Each named move below is a turn or a mirror, shown by a few rows before and after it. Which moves, in which order, take the first row of each later pair to the second? The first pair is answered.
move nur:
[-0.48  0.83 -0.30 -0.76 -0.37 -0.47 -0.11 -0.66  1.04] -> [ 0.35 -0.15  0.46 -0.72  0.95  0.54  0.76 -0.04 -0.91]
[-0.45 -2.31  1.54  0.18  1.31 -0.49  2.13  2.16 -0.09] -> [-1.64 -0.44  0.15  0.10 -0.50 -2.22  1.14  0.83  2.64]
[-1.19 -1.82 -1.22 -1.86 -0.74  1.02 -0.70 -3.42 -1.72] -> [-1.80 -1.79 -1.22 -1.88 -0.79  0.73 -0.76 -3.48 -1.37]
move Fiza:
[-1.80 -2.53 -3.72 -1.94 -1.88  1.01  0.06 -4.36 -0.93] -> [ 2.47 -1.03  2.94 -0.38 -2.36 -1.62  2.70  3.17  1.46]
[-2.09  1.49  4.68 -0.09  0.47 -0.35  2.48  1.86  1.35] -> [-4.94  1.07  0.15 -0.76  1.07  1.58  0.80 -3.46 -0.41]
[ 0.29  1.10 -3.18 -1.13 -1.72  0.47 -0.59 -3.55  4.26] -> [ 2.48  1.71 -0.05 -0.62 -2.48 -1.15  0.49  0.86  5.57]
move gan:
[-0.26  2.70 -1.29  1.57  0.72 -1.20 -2.62 -1.68  1.88] -> [-0.47  2.70 -0.68  1.77  1.93 -0.79 -2.84 -1.08  1.43]
[-0.88  0.22  2.35  0.21  1.25 -0.76  1.12  1.00 -0.30] -> [-0.41  0.14  0.45 -1.11 -1.82 -1.65  0.48 -0.34  0.78]
[-0.36  0.14 -1.12  0.60  1.80  1.68 -2.06 -0.62 -1.65] -> [-0.54 -0.03 -2.34 -0.33 -0.01  1.11 -2.45 -1.82 -0.68]
[ 0.23  0.42  1.32 -0.24 -2.32 -1.61 -0.24  0.56  3.73] -> [ 0.04  0.30  3.27  1.42  0.71 -0.64  0.20  1.93  2.33]
move liduf:
[-5.58 -0.36  1.73  0.13  0.08 -0.75  1.43  0.31  1.01] -> [-3.57 -2.02  3.42 -0.91  0.22  0.21  2.86  1.44 -0.51]
[-1.11  0.05  0.71 -0.32 -0.29 -0.71  1.04 -0.24  0.89] -> [-0.68 -0.68  1.11 -0.87 -0.37 -0.55  1.57  0.65  0.47]
[-0.74  1.83 -1.18  2.12  3.60  2.02 -2.63 -0.56  0.05] -> [-2.41  1.37 -0.63  1.88  3.77  2.03 -2.05 -1.10  0.08]
[-0.62  1.88 -1.45  0.37 -2.98 -2.89 -1.00 -0.05  3.11] -> [-2.91  0.86 -0.38 -0.33 -3.19 -2.81  0.50 -0.55  2.81]
Now pairs of rows:
Each pair is 2 to 3 moves apart.
[-0.50 -0.12  0.69  0.53 -1.95 -4.57 -0.99  2.35  2.94] -> [-2.55 -2.92 -1.33  0.25  3.23  0.04 -1.86 -1.25 -2.84] | gan, Fiza, nur
[ 2.92  2.00 -0.44 -0.26 -2.10 -1.18  0.01  2.80  3.31] -> [-0.92  2.51 -0.28 -0.57 -2.36 -1.82  0.21  0.93  4.58] | liduf, liduf
[ 0.30  3.35 -3.02  2.58  1.36  0.99 -3.02 -0.64  0.06] -> [-5.20  0.18  0.11  1.07  2.79  1.89  0.50 -1.48 -1.33] | liduf, liduf, nur
[ 4.16  2.58 -2.30  2.99  1.57  0.25 -3.34 -0.26  1.31] -> [ 0.31  2.18 -4.23  1.58  0.09 -0.65 -3.34 -3.23  2.09] | nur, gan, liduf
[-0.47 -1.73  2.41 -2.42 -0.29  0.05  2.54  2.30 -0.79] -> [-4.37 -0.26 -0.69 -2.10  1.13  0.62  0.39 -1.53 -0.45] | nur, gan, Fiza
[-3.61  2.14 -1.57  1.45  0.55  0.18 -0.38 -1.75  2.84] -> [-2.06 -0.02 -3.26 -0.47 -2.23  0.63  0.22 -3.34  1.69] | gan, nur, gan
[-1.74 -0.94 -0.53 -2.62 -5.55 -1.37  1.35 -0.59  2.30] -> [ 2.26 -1.25  0.10 -2.65 -5.28 -0.56  1.36  1.09  1.59] | liduf, liduf, liduf
[ 3.91  1.60 -0.12  0.09 -0.09  0.91 -1.61  1.56  2.13] -> [ 0.35 -0.50  1.45 -0.10  3.17  2.83  0.38  1.12 -1.13] | liduf, liduf, nur
[ 2.80  2.33 -2.41  0.26 -1.58 -2.18 -2.45 -0.15  1.43] -> [ 2.30 -1.81 -2.86 -2.63 -2.15  0.19 -0.45 -2.43 -1.95] | liduf, nur, gan
[-1.02  0.98 -5.14  0.68 -0.82 -0.21 -2.05 -2.18  1.79] -> [-4.77 -2.55 -1.69 -1.40 -0.58  0.13  2.01 -2.27  0.44] | liduf, liduf
[ 2.66 -0.50 -3.73 -0.11 -0.19  2.16 -3.05 -2.95 -1.92] -> [ 4.20  1.79  0.95  0.57 -3.10 -1.24 -0.45  2.62  2.03] | liduf, Fiza, gan
[-4.00  1.73  1.01  0.06 -3.17 -4.62 -0.24  0.66  2.05] -> [-3.51 -0.01  1.74 -1.21 -4.17 -4.65  0.86  0.60  1.00] | gan, liduf, gan
[-1.45  0.41  4.79  0.51  3.30 -0.24  2.60  3.74 -2.97] -> [-2.07 -1.73  0.51 -0.40  4.27  2.60  1.10 -0.44 -6.21] | Fiza, liduf
[-4.35  0.79 -4.83 -1.55 -3.23 -1.97 -1.51 -2.18  4.77] -> [-6.67  0.65  2.20  2.06  5.25 -0.39  1.36  2.57  1.14] | gan, nur, liduf
[ 1.17  2.52 -3.12  0.62 -2.34 -0.72 -2.48  0.03  2.25] -> [-0.62  2.51 -3.91  0.80 -0.56  0.59 -2.76 -1.34  1.09] | gan, Fiza, gan
[ 0.51  4.14  1.96  3.01  0.09 -2.95 -0.51  4.02  4.15] -> [-2.47  3.01 -4.36  0.32 -1.67 -1.13 -2.73 -3.06  3.25] | gan, Fiza
[ 0.52 -2.24  3.15 -1.11  4.39  4.04  3.10 -1.06 -5.10] -> [-3.18  3.60 -0.69 -0.70 -3.37 -2.78 -0.15 -3.37  6.14] | Fiza, nur
[-6.73 -1.65 -0.57 -1.04  0.51  0.20  2.51 -3.64  0.57] -> [ 3.09 -3.84  0.94 -1.46  1.33  2.98  3.75  0.76 -4.34] | nur, liduf, liduf
[-2.32  2.38  4.77  2.60  0.59 -2.05  1.94  3.95  3.15] -> [-3.52 -2.24  0.83  0.85  3.95  3.75  1.48 -1.50 -4.34] | Fiza, nur, liduf
[-2.06  1.60  4.26  1.85  3.12  1.18  2.05  2.00 -0.72] -> [-3.85  1.64  3.10 -0.03 -1.88 -1.22  2.63 -0.09  2.65] | nur, gan, liduf
[-2.30 -3.20 -0.88 -2.40 -4.75  0.63  1.81 -5.24 -0.70] -> [-0.25  0.19  4.57  0.24 -4.86 -2.95  2.97  1.52  3.59] | Fiza, gan, nur
[ 2.64 -0.50  0.50 -2.41 -5.66 -1.82  2.18  2.59  1.71] -> [ 0.41  1.86 -1.23 -1.25 -5.98 -3.29  0.33  1.38  3.52] | liduf, liduf, liduf
[ 4.64  0.67 -0.74 -1.13 -5.82 -1.52 -0.14  1.23  3.25] -> [ 5.04  0.37 -4.65  0.07 -2.06  2.15 -3.01 -1.53 -0.76] | nur, liduf, Fiza
[ 4.86 -0.96  3.10  1.86  4.70  2.77  0.94  3.98 -4.90] -> [-0.25  5.44  1.82  4.78  2.84 -2.33 -2.27  3.78  4.04] | nur, gan
